In the data rows, 128 means zero.
Here are some points:
[176 118  97 168 152 108 239 122 112  72 115 158 136 182 131 121]
[ 92 117 149 169 148  54  97 130 119 109 144 166  99 142 114  99]
[ 78 111 157  53  48  81 184 108  85 171 126 139  77  94 103  94]
[132 169 131  77  89 145 164 161 168 129 108 137  75  83  81 127]
[121 142 139 123 152 164 144 119  96 126 154 149  91 154 160 140]
[123  72 155  99  90 139 161 122 101 131  54 110 142  64  51 123]
[120 122 124 123 166 135 133 115 122  76 120 103  69 158 178 118]
[142 140 107 167 175 158 118  89 176 118 150 114 143 188 145  90]
[ 85 118 158 141 134 116 136 140 117 138 141 174  96 114 149 102]
[137 107 151 140 154 106 138 183 172 151 139 133 111 130 137 141]
[ 96 125 196 102 115 107 126 151 121 130 153 160  99 106 123 142]
[198 148  78 100 138 160 138  41 143 139 119 107 135 112 101 116]
[ 94 120 151 159 139 120 111 157 107 149 159 163  97 112 103 116]
[136 120 143 143  61 100 133 114 117  71  67 105 157 132 120  56]
[111 146 171 151 122 110 155 109  88 132 122 132  50 159 139 109]
[123 116 109 153 151 200 103 141 119 101  93 100 151 155 120 135]
[100 136 144  92 112 153 141 157 152 202 121 138  81  24  75 139]
[115  73 150 142 121 114 123 132  91 148 122 161  33 130 115 113]
[111 110 165 124 106 145 117 149 122 125 140 138  90 180 115 130]
[131 125 148 118  73 147 156 144 127 119 100 129  87  94  89  97]
[ 97 106 162 126 103 101 116 136 121 135 122 131 142 141 147 135]
[167 137 124  70 100 212  99 111 219 122  78 125 134  72 129  87]
[192 134  99 142  92 137 126 146 160  82  91 149 163  75 124 140]
[105 136 104 113 129 130 103 120 170 159 132 161 118  84 123 125]
[121  87 148 144 112 128  94  78 108  72 128  55 149 106 130  94]
[141 126 137 140 111 132 125 138 107 119  94 151 160 174 134 106]
[135 145 150 117 136 160 127 103 103  85 119 128  90 121 104  84]
[127 155 118  34 108 156 167  87 157 144 100  77  80  92 107 124]
[112  95 194  87 116 127 230  78  99 163  71 122  85  13  96 130]
[166 137 118 130 151 135 121 186 170 170 157 184 133 135 163 148]
[144 121 156 101 142 135 122 149 121 161 135 151 123 147 103 133]
[153  78 104 146 132 135 113 171 157 138 163 172 139 170 112 165]
[133 118  66 111 156 147 145 143 143 111 115  94 157 165 106 125]
[184 143  12  98 114 164 161 116 120 137  82  60 119 116 110 178]
[161  95 115 172 152 101 107  83 162 143 142 110 170 117 131 129]
[123 141 140 160 151 155 121 116 128 127 141 152 123 131 139 153]
[100 102 152 134 132 122 102 105 151 148 110 155 106 147 135  97]
[111  88 152  85  99  82 124 148 108  71 114 118 151 101 146 116]
[129  76 168 112 126  56 200  98 104  75  65 124 105 112  82 144]
[ 93 109 134  88 124 118 157 111 138 121 119 132  74 151 149 111]
[116 148  97 149 168 138 105 131 148 133 172 153 123 102 169 146]
[190 132  97 118  72 142 110 114 160 149 115 117 156 173  93 170]
[179 107 111  80 175 147 102 119 119  83 161  98 176 145 155 138]
[143 107 177 121 141 110 139 120 104  38  75 104  79 116  88  64]
[119  96 129  56 103 138 126  46  96  88 100 128 180 169 129 115]
[143 118 116 131 134 112 114 141 143  98  96 123 177 155 119 105]
[182 154 119 113 112 131 111 106  69 104 152  91 160 139 136 103]
[106 144 149 123 127 140 126 174  76 155 128 136 126 142 112 125]
[153 149 113 148  95 139 133 152 147 110 167 209 190  71 157 118]
[120 111 135 177 143 125 144 106  79 111 155 136 120 138 119 105]
[ 97 102 149 136 138 142 101 122 147  53 151 134 148 126 102 115]
[170 144  93 154 114 167  78 154 115 108 178 140 198 147 191 166]
[144 161 108 153 136 133 117 113 176 126 118 108 145 135 107 141]
[ 88 103 230 155 148 113 144 125  88 136 194 146  90 159 148  74]
[127 155 119 131  93 125 135  85 104  82 146 141  92 136 137 128]
[114 115 148 161 151 153 124 171 108  74 134  97 154 184 170  23]
[127 135 120  82 114 137  91  84 204  96 137 101 211 132 126 150]
[126 138 117 117 102  87 115 108 145 112  84 135 184  52 119 146]
[105  95 144  98 116 129 192 120 138 128  90  99 105 115 152  79]
[164 156 102 137 126 155  65 120 113 128 130  91 166 144 136 143]
[255  83 143 164 125  78 131  66 132  98 103 151 172 116 130 133]
[195 160  94 136 159 154  90 109 172 110 109 163 174  87 191 168]
[146 142 109 114 100 171 137 102 123  84  98  88 197 152 183 174]
[145 135 127 149  78 155 117 113 172 111  96  81 158 151 144 147]
[134  76  95 147 133 125 119 111 111 119 145 108 118 150 113 178]
[158  79 118 143 124 153 130 110 101 120 110 130 161 147  16 155]
[135 162 146 123 134 158 157 180 122 167 128 116 107 179 123 160]
[110  96 133 110 132 128 169 101 124 149  95 120  88 114 121  98]
[105 159  82 163 104  75 120 137 137 145 129 114 140 117 116 141]
[118 110 148  75  93 127 178 120 100 136  88 172  44  96  77  99]
[ 98 144 125 126 111  80 144 115 160 106  98 152 210 100  93 137]
[167 145 116  68 120 178 172 161 132 146  76 157 122  80  70 183]
[134 155 148  62 106 156 143  95 112 140  88 107 109 110 107 155]
[ 96  90 135 155 136 105 128 136 169 145 139 189 139 119 121 121]
[ 86  69 132 138 141  62 135 155 105 139 183 167  90  89 127 114]
[104 104 154 164 112 125 145 139 141 139 171 166 143 127 147 124]
Here are 10 more points, each followed by its number:
[105 150 127 130 133 104 103 126 183 112  99 133 173 122 125 122] 0
[132 160 114 120 136 153 125 156 120 140  83 105 154 134 158 130] 1
[145 179 123 107 109 104 156 118 158 121 155 101 162 126 140 187] 2
[109  89  99 168 128  83 148 140 111 112 166 140  95 133 148 111] 3
[118 126 111  94  78 136 109 130 144 113 122 107 187 145 157 136] 4
[129 128 117 213 118 213 125 164  99 114 119 157 140 143 153 145] 5
[103 120  74 128 124 133 160  89 119 164  93  92  76   0 155  77] 6
[132 133 145 159 134 122 123 124 166 122 143 156 117 180  93 124] 7
[146 145 150 131 144 121 141 124 129 123 152 134 160 127 173 125] 8
[ 35 115 110 128 127  82 162 155 126 155 163 123 150  82 146 123] 9
Which three of these numbered points are nearest to each point below, looking only along the 4 directions in which the first points spread most? Their numbers follow each, nearest first.
[106 123 172  54 116 200 180 121 150 130  61 140  99  89 109 123] > 6 1 2
[100  97 108 143 117  91  80 154  69 114 156 138  90 112 153  95] > 3 7 9
[111 135 122 130 139  82 105 155 138 123  93 119 168  80  81 115] > 0 9 4
[ 69  85 204 222 106  94 116 140 102  67 161  78 119 146  58  60] > 3 7 9
[ 85 108 163 157 142  99 137 115 159 154 164 102  75  39 133 120] > 9 3 6
[ 95 120 160 140 146  78 173 119 128 154 152 155 166  92 152 134] > 9 3 7
[115  81  80 128 170 149 106 149 156 118 144 130 129 165 181 136] > 5 8 7
[ 96 111 124 120 124 143 145 133 108 155 172 138 128 152 121 135] > 7 8 3
[142 161  45 159 143 140 101 168 176 116 159 109 167 190 196 120] > 5 8 1
[143 178 108 140 100 110 104 130 176  93 127  44 177 133  87 109] > 4 2 0
[111 108 122  70 112 107 167 116 108 142  86 118  58  84  94  89] > 6 9 1
[111 128 100 115 255  71 139 107 117 134 116 148  96 138 107 156] > 7 3 8
[115 134 128 115 137 160 147 135 120 125 116  82 126 148 111 136] > 1 7 4
[118 147 145 133 142 133 126 143 161 125 128 149 128 157 159 114] > 7 8 5
[106 146 118 123 129 150 127 110 180 126 114  88 197 140 114 103] > 4 2 1
[106  99 141 171 132  71 125  84 107 141 153 121  93 138 149 105] > 3 7 9
[138 118 125 147 137 109  86 108 148 123 139 133 124 162  95 131] > 8 7 5
[117 101 123 161 141 115 103 107 114 110 115 143 191 153 185 118] > 8 0 7
[ 97 156  97  93 140 142 221 103 118 166  98 166  90 118  97  98] > 6 1 9
[181 169 100 127 156 143 122 140 170 155 113 120 179  85 163 160] > 2 4 1
[106 176  93 192 164 176  98 141 150 109 186 135 172 149 169 168] > 5 8 7
[125 172 102  52 140 158 130 106 167 129 145 135 167 110 110 185] > 2 1 4
[ 91  80 153  53  88  95 183 122  96 116  66 124  74  97  48 120] > 6 9 3
[108 146 130 140   0 130  86 138 162 124 141 132 146 123 122 104] > 0 8 2
[137  92  75  89 175 141 133 122 100 116 150  96 123 161 112 132] > 1 5 8
[157 139  97 181 151 156 131 121 137 128 122 134 121 160 157 162] > 5 1 8
[166 119 112  99 160 202 148 135 147 134 165 103 185 148 150 110] > 1 5 2
[145  37 121 150 119 147 111 147 150 100 122 147 164 119 147 142] > 0 8 4
[147 115 186  96 107 119 123 102 113 124  58  89  61 108  52  73] > 6 1 9
[128 180 123 225 174 119  79 153 137 148 169 133 143 173 208  96] > 5 7 8
[ 61 106 155 158 150  94 155 166 147 165 164 164 126  94 122 112] > 9 3 7
[ 70 174 133 166 154 133 137 131 142 151 177 134 142 123 136 132] > 7 5 8
[199 148 111 127  70 164 136 120 185 122 143 124 117 169 117 123] > 1 2 4
[132 103  76 160 115  96 129  72 182 109 114  78 175 171 137 111] > 4 0 8
[175 112 100 114 147 121 122 171 114 123 118  92 112 149 112  87] > 1 8 7
[ 87 142 120 157 107 151 133 160 142 124 127 119 166  64 149 121] > 0 2 8
[136 141 131 154 104 114 105 150 193 107 101 122 179 149 153 113] > 0 4 8
[ 77  67 189 151 110  75 103 120 110 128 130 112  84 154 127  96] > 3 9 7
[148 103 100 141 145 116  96 150 130 117 145  85 161 127 142 108] > 8 4 0
[ 49  41 195 192 140  79 114 120 126  88 153 130  81 136 118  75] > 3 9 7
[105 116 137 170 104 102 125 111 145 104 109 103 214 133  97  99] > 0 4 8
Here are 10 other points, each followed by its number:
[149  99 104  91 141 163  73  92 133 107 171 146 106 170 116 229] 0
[121 179  93 158 122 182 124 176 118 155 183 126 162 110  95 147] 1
[180 134 122  88  92 168 141 117 138 100 135 138 102 120  83  85] 2
[127 137 123 124 125 129 135 121 126 163 110 118 123 163  99 133] 3
[ 91  96 147 185 121 104 108 174 111 100 158 130 118 152 135 110] 4
[157 125 107 101 110 113 110 110 122 119 121 116 130 100 121 137] 5
[147 149 122  49  93 156 224  75 107 156  54 154  52 112  83 147] 6
[ 94 222 126 144 136  84 111 156 100 129 166 142 109 140 128 115] 7
[197 155 146 113 163 115 156 167 136 159 141 128 101 132 158 159] 8
[159 143 119 130 112 117 126  99 128 115  41 113 122 101 160 144] 9
The same question for these:
[125 161 153 139 157 128 107 176 124 123 188 135 101 107 143 117] > 7 8 4
[117 130 124  65 111 139 225 122 104 154  76 157  41  99 152 130] > 6 2 3
[121  52 123 125 119 128 156  78 113 127  82 156 111  92 146 255] > 5 9 2
[115 100  88 183 175 131 149 186  89 115 136 169  87 116 143 129] > 7 4 8
[115 164 119 105 132 139 179 181 100 134 134 174 146 139 185 172] > 8 1 7
[187 186  81 114 133 129 117 106 135 150 115 108 147 181 138 154] > 0 1 3
[136 106 137  31 102 129 138  92 133 118 158 119 112 140 115 141] > 2 3 5
[ 95 142 128 106 142 183 134 212 115 161 120 142 103 131 117 112] > 8 3 7
[ 98 158 131 177 138 225 123 162 129 170 169 121  66 147 143 153] > 8 7 1
[136 149 108 118 114 126 151 175 173 172  97 135 103 157 121 133] > 8 3 1
[171 160 111 104 126 158 133 115 143 140 144 153 112 159 127   4] > 3 2 8
[134 144 115 125 140 201  78 117 138 106 133  93 183 134 148 141] > 0 5 1
[140 141 103  90 104 153 142 100 144  66  82 139 144 132 105 115] > 9 5 2
[146 140  95 163 127 141 118 216 171 152 162 134 150 115 151 144] > 1 8 0
[124 148 118 144 129  43  77 176  84 128 154 113  85 143 202 206] > 7 4 8
[110 142  90  74 114 137 159 226 158 122 131 142 101  95 130 131] > 8 3 1
[185 151 125  53 118 161 153 120 146 124  67  84  43 106 107 191] > 6 2 3
[121  86 154 164 142  71  74 131 151 124 138 116 140 150 156  84] > 4 7 3
[108 100 164 173 128  66  79 136  67 115 148 141 191 134 172 136] > 4 7 5
[106 106 159 151 116 121 143 171 134 163 153 149 109 117 157 127] > 7 4 8
[155 134 121 112 112 122 113 172 135 151  92 118 154 100 106 160] > 5 9 2
[126  96 112 117 135 139 103 175 112 159 139 131 114  90 142 142] > 8 7 3
[ 67 156 150  77 137 126 147 136 118 140 113 112 120 145 137 102] > 3 2 8
[ 58  82 160 185  83  59 115 152 115 129 155 163 127 116 145 110] > 4 7 3
[ 76 141 107 140 120 113 120 130  87 134 117 101  99 135 144 116] > 3 7 2
[115 143 154 169 148 156 156 159 112 152 164 188  95 132 142 145] > 7 8 1
[144 131 161 128 145 112 115 114 116 146 188 204  60 164 132 128] > 7 4 8
[122 118 142  91 116 122 157 122 127 154 186 114  89 129 109 139] > 3 8 7
[151 149  87 154 159 147 112 156 169 118 130 176 129  88 128 146] > 1 8 0
[144  41 178 174 150  64 101 121 112 123 145 151  66 104 122 104] > 4 7 3
[134 140 135  67 124 208 141 151 149 178 129 206  99 155 170 169] > 8 1 0
[183 162 102  83 132 222 118 102 141 110 103 106 168 181 175 148] > 0 3 2
[140 125 111 181 135 116 127 133 121 139 114 148  57 167 158 106] > 7 4 3
[127 162 120 155 130 131  99 161 135 127 146 175 166 127 131 149] > 1 7 8
[145 119 185 119 105 119  64 128 136 121 120 100 164 137 110 143] > 5 9 3
[163 153 139 113 145 144 135  98 107 116  95 110 189 141  66 133] > 9 5 2
[157 150 121  88 119 190 133 198 117 120 132 160 148 139 106 132] > 8 0 1
[110 141  92 135 100 164 131 156 107 149 160 130 189 110 137 177] > 1 0 8
[153 114 136 117 127 111 117 190 158 189 144 153 170 157 144 123] > 1 8 7
[134 150 138 113 106 160 140 133  84 114 156 110  88 159 109 172] > 3 8 2
[127 119 153  96 136 111 158 183  41 148 217 129 105 152  97 152] > 7 8 3
